In the rows, zero is written as 100.
The same turns and mirrors carry the whole set onto itself, and each row onto the other rows of its family. Which rows share a family with each named row? Give them in list order.
These 21 rows form 7 families of 3 rows each.
Toz: [102, 129, 108, 104, 110,  75,  92, 109, 104, 108,  88, 109,  81]
tor: [ 90,  84,  95, 115,  84, 115,  78,  98, 125, 118, 107,  90,  93]
gotuz: [107, 103,  66,  82,  85, 103, 121, 103,  99, 102,  96,  94, 127]
zulas: [ 99,  95,  84, 104,  91, 102,  53,  91, 122, 114, 114,  90, 113]
saz: [106, 131, 101,  93, 111,  78,  99, 102,  97,  99,  99, 105,  72]
Pakor: [115, 134,  99,  93, 108,  93, 100,  92,  99, 108,  92, 109,  70]
ser: [105, 104,  81,  78,  91, 100, 111, 104,  95,  84, 103,  99, 135]
Ruta: [ 93,  89,  90, 111,  88, 108,  67, 103, 121, 124, 121,  98,  97]
domo: [102, 133, 105,  87, 104,  85,  88,  94,  94,  95,  89, 102,  72]
sidol: [ 87,  93,  94, 110,  78, 112,  61,  98, 116, 112, 115,  94, 101]
keva: [115, 103,  80,  91,  81, 110, 126, 101,  99,  98,  88,  94, 124]
ven: [100, 107,  74,  87,  90,  93, 122, 108, 104, 103,  81,  94, 129]
Duza: [108, 109,  74,  79,  77, 110, 111,  97,  92,  98,  90,  96, 130]
pibub: [112, 125, 109,  97, 107,  90,  99,  97, 101, 107,  86, 104,  67]
suno: [111, 125, 108,  80, 116,  84,  82, 100,  95,  99, 100, 114,  83]
mon: [111, 112,  68,  79,  93,  94, 103,  92, 100,  90,  93,  87, 134]
buzup: [ 85,  93,  87, 113,  88, 114,  75,  92, 127, 117, 113,  90,  87]
fefe: [110, 110,  73,  97,  78, 112, 124,  98, 101,  96, 100,  95, 126]
mopa: [ 84,  83,  90,  93,  96, 107,  61,  98, 121, 109, 117,  96, 104]
siz: [112, 134, 101,  92, 113,  74,  77,  92, 100,  93,  99,  99,  86]
pap: [ 90,  88,  88, 112,  88, 104,  70, 107, 125, 130, 102, 100, 109]

The rest of the family of keva: tor, pibub
The rest of the family of zulas: mon, siz
The rest of the family of buzup: Pakor, fefe
The rest of the family of Duza: domo, sidol
The rest of the family of ser: suno, mopa

The same turns and mirrors carry the whole set onto itself, and each row onto the other rows of its family. Which rows share a family with each named row? Give them in list order.
These 18 rows form 3 families of 6 rows each.
J: [ 86,  88,  98, 103, 104, 104, 109,  87, 113]
X: [106, 114,  98,  98,  94, 113, 124,  98, 103]
T: [107, 101, 112,  93, 105,  84,  76,  93,  81]
Z: [111, 138, 131,  75,  91,  96,  93,  91,  98]
P: [106, 121, 119,  73,  98,  95,  65,  96,  91]
W: [108, 118, 144,  70,  99, 119,  96,  98, 106]
E: [ 86, 128, 136,  79,  78,  97,  74,  96,  97]
Y: [111, 101, 100, 125,  93, 114,  83,  80, 112]
M: [102,  94, 127, 109,  98, 124, 102,  99, 132]
K: [ 90, 109, 150, 102,  76, 101,  74, 107, 100]
L: [108, 125, 127,  84,  96,  94, 116, 109, 107]
A: [ 95,  87, 126, 124,  93, 110,  89,  71, 107]
V: [ 91, 105, 115,  63, 106, 101,  90,  92,  88]
F: [ 96, 113,  97, 117,  84, 110, 109,  85, 119]
D: [106,  91, 103, 114,  93, 113,  77,  83,  81]
C: [ 92, 105, 132, 113,  71, 131,  90, 108, 110]
G: [ 89, 108, 146,  85,  87, 106,  79,  76,  83]
H: [ 92, 103, 107, 119,  80, 122,  85, 100, 127]

The rest of the family of E: Z, P, Y, F, H
The rest of the family of T: X, K, L, D, C

The same turns and mirrors carry the whole set onto itself, and each row onto the other rows of its family. Which rows share a family with each named row? Give them in list order.
These 16 rows form 4 families of 4 rows each.
rin: [102, 104,  79, 105, 108,  98,  87,  79, 104, 115,  84,  86,  90]
Ropu: [ 98,  87, 118, 123,  95,  75, 119, 100, 114, 127, 111,  91, 119]
pepep: [ 90, 100,  94,  92, 100, 116, 135, 104,  89,  87, 107, 118, 109]
Fubi: [103,  99, 128, 116, 101,  72, 119, 116, 112, 120, 117,  90, 111]
nav: [125, 109, 117, 108, 114,  91,  91, 106,  70, 103, 100, 118,  84]
kubon: [140, 111, 117, 111, 111, 105,  99, 102,  74, 109, 101, 106,  97]
Lamo: [ 96, 113,  87, 117, 110, 103, 101,  74, 110, 131,  89,  89, 101]
Miz: [131, 110, 126, 111, 109, 103, 108,  96,  75,  97,  97, 122, 101]
Lak: [124,  99, 129, 112, 111, 100,  90, 110,  78, 104,  93, 117,  86]
tenas: [ 95, 110,  79, 109, 111, 109,  99,  84,  95, 128,  76,  88, 109]
pizu: [ 83,  97,  90,  74,  98, 106, 118, 111,  98,  94, 101, 119, 111]
Buduv: [ 77, 102, 100,  87, 101, 103, 134, 106,  90,  84,  99, 102, 116]
rizaf: [ 90,  85, 127, 111,  99,  67, 105, 107,  99, 123, 117,  86, 107]
vus: [ 94,  79, 130, 103,  92,  79, 105, 106, 109, 121, 118,  86, 113]
fele: [ 77,  94,  95,  78, 100, 101, 120, 111,  81,  97, 108, 116, 112]
nufu: [ 95, 107,  73, 100, 109,  94,  89,  80,  96, 127,  93,  87,  97]

The rest of the family of tenas: Fubi, kubon, Buduv
The rest of the family of nufu: nav, rizaf, fele

The same turns and mirrors carry the whole set onto itself, and each row onto the other rows of its family. Which rows share a family with each named row? Give them in list order.
These 35 rows form 7 families of 5 rows each.
ralit: [ 94, 120, 101,  87, 103,  93, 109,  73, 111,  99, 122,  92, 137, 111, 101,
 128, 119,  88, 100,  94, 111, 127,  71]
Ladi: [109, 119,  87, 103, 110, 112, 133, 100, 103,  97, 138, 114, 136,  88, 114,
 118, 127,  80, 107,  96, 108, 134, 114]
deru: [104, 124,  98,  79, 113,  96, 108,  73,  97,  94, 111,  74, 128, 103, 103,
 141, 116,  91,  78,  86, 113, 123,  86]
Susuv: [ 90, 115,  81, 104, 100,  87, 101, 118, 115, 108,  79,  93,  93, 117,  89,
 101, 100, 107,  70, 118,  94,  87, 116]
Napo: [ 85,  94,  79, 107, 108,  88, 109, 129, 107, 114,  92,  85,  91, 107, 105,
 106, 115, 110,  85, 109,  81,  88, 129]
nabi: [102, 127, 104,  93, 115, 119, 104,  74, 107, 103, 119,  86, 132,  89,  98,
 126, 128,  86,  73,  88, 111, 126,  86]
Keb: [ 94,  80,  67,  97, 101,  96, 141, 134, 107, 100, 124, 109, 105, 100, 108,
 110, 118,  88, 105,  93, 105, 105, 126]
Zit: [100, 127,  92,  88, 129, 114, 107,  81,  99,  91, 127,  70, 139,  96,  88,
 119, 115,  81,  95,  88, 108, 129,  96]
raz: [112,  83,  75,  97, 108,  97, 121, 135, 105, 112, 103, 124, 111, 110,  98,
  93, 120,  85, 102, 105, 106, 105, 125]
lepo: [108, 109,  90,  99,  85,  97, 140, 106, 106,  99, 127, 114, 128, 112, 112,
 120, 119,  83, 123,  98, 112, 128,  95]
Vukab: [ 87, 132, 107, 108, 136, 114,  91,  99, 103,  98, 100,  65, 114,  96,  87,
 109, 110,  96,  76, 109,  97,  97,  91]
Pumus: [ 90, 130,  99, 104, 123, 104,  81,  87, 116, 118,  94,  82, 115,  95,  92,
 109, 120, 101,  70, 104,  96,  82, 100]
Fazan: [ 88, 139, 104, 101, 109, 100,  95,  79, 105,  97,  95,  75, 113, 108,  93,
 114, 101,  92,  64, 106, 102,  89,  90]
Turor: [ 91, 104,  79, 111, 103, 101, 110, 133,  97, 121,  82,  85,  91, 112, 109,
 113, 110, 101,  87, 111,  83,  99, 130]
pokon: [ 81, 124,  97, 104, 136,  87,  88, 105, 108, 113, 102,  74, 122, 104,  97,
 120, 107, 103,  67, 115, 102,  80,  99]
Kitud: [115, 103,  76,  85, 115, 101, 123, 100,  96, 100, 131, 111, 140, 105, 102,
 106, 121,  74, 116,  89, 108, 131, 122]
Vak: [103, 100,  63, 102, 108, 102, 133, 138, 123, 107, 121, 118, 112,  93,  96,
 103, 120,  94, 107, 103, 109, 111, 129]
gam: [ 96, 114,  72, 108, 107, 100, 104, 124, 121, 123,  83,  91,  91, 101,  91,
  98, 118, 104,  88, 106,  87,  91, 130]
lebuk: [ 98, 106,  96, 114, 117, 107, 103, 131, 105, 113,  77,  92,  92, 107,  93,
  93, 115,  97,  78, 117,  92,  91, 111]
Zumoz: [106, 107,  89,  95, 109,  97, 143,  94,  94,  89, 145, 103, 131,  96, 117,
 121, 122,  70, 105,  83, 109, 116, 106]
maz: [ 74, 128, 102,  95, 113,  88,  88,  75, 118, 111,  93,  69, 119, 110,  99,
 117, 112, 101,  92, 110,  95, 100,  85]
Tobi: [ 90, 128,  98,  90, 106, 113, 117,  70, 100,  83, 128,  87, 136,  99, 101,
 125, 105,  76,  84,  92, 120, 119,  89]
fab: [ 94, 103,  73,  90,  94, 106, 136, 100,  99,  86, 133, 114, 131, 102, 112,
 116, 106,  79, 109,  98, 115, 134, 122]
bezin: [ 92,  93,  64,  99,  95,  88, 125, 131, 112, 101, 108, 119, 109, 112, 102,
 101, 102,  98, 100, 116, 104, 108, 135]
vukal: [113, 114,  89,  91, 108,  90, 137,  94,  91,  88, 130, 113, 132, 100, 124,
 128, 117,  76, 111,  93, 117, 120, 109]
met: [ 88, 118, 100, 101, 124,  84,  91,  96, 108, 108, 100,  67, 112, 105,  94,
 117, 116, 110,  60, 104,  91,  83,  96]
bos: [102, 127,  92,  86, 121, 101, 114,  80, 102, 103, 112,  68, 124, 105,  94,
 134, 116,  78,  69,  85, 109, 130,  84]
Diga: [ 81, 124,  95,  94, 128,  87,  84,  94, 106, 102,  93,  70, 112, 103,  98,
 127, 107, 112,  75, 107, 100,  80,  97]
peg: [100,  87,  69,  93, 104,  93, 141, 138, 110,  94, 111, 118, 101, 101, 109,
 118, 112,  88, 108, 101, 119, 102, 117]
sem: [ 85, 107,  76, 104, 107,  93, 111, 128, 105, 106,  78,  85,  82, 106, 108,
 115, 108, 107,  94, 111,  89,  89, 126]
ked: [106, 121,  83, 100, 116,  94, 131,  92,  87,  97, 136, 112, 135, 102, 121,
 122, 117,  65, 111,  88, 103, 117, 109]
sano: [ 93,  98,  80, 108,  89,  93, 136, 138, 122, 108, 107, 106, 107, 111, 106,
 106, 109,  95, 123, 115, 111,  97, 114]
ler: [104, 126, 105,  92, 117,  96, 116,  73,  98,  95, 123,  69, 127, 100, 101,
 128, 122,  84,  70,  83, 103, 115,  85]
sinap: [ 74, 109,  86, 103,  99,  93, 108, 119, 128, 118,  80,  71,  94, 111,  96,
 106, 107, 105, 101, 118,  98,  89, 109]
Fiv: [ 96,  81,  62,  94, 105, 104, 131, 140, 107, 106, 121, 119, 111, 106, 101,
 116, 114,  82, 101,  93, 117, 102, 113]

The rest of the family of raz: Zit, Vukab, Kitud, lebuk
The rest of the family of bos: Turor, pokon, ked, Fiv
The rest of the family of deru: vukal, Diga, peg, sem
The rest of the family of Fazan: Susuv, Tobi, fab, bezin
The rest of the family of Vak: Ladi, nabi, Pumus, gam

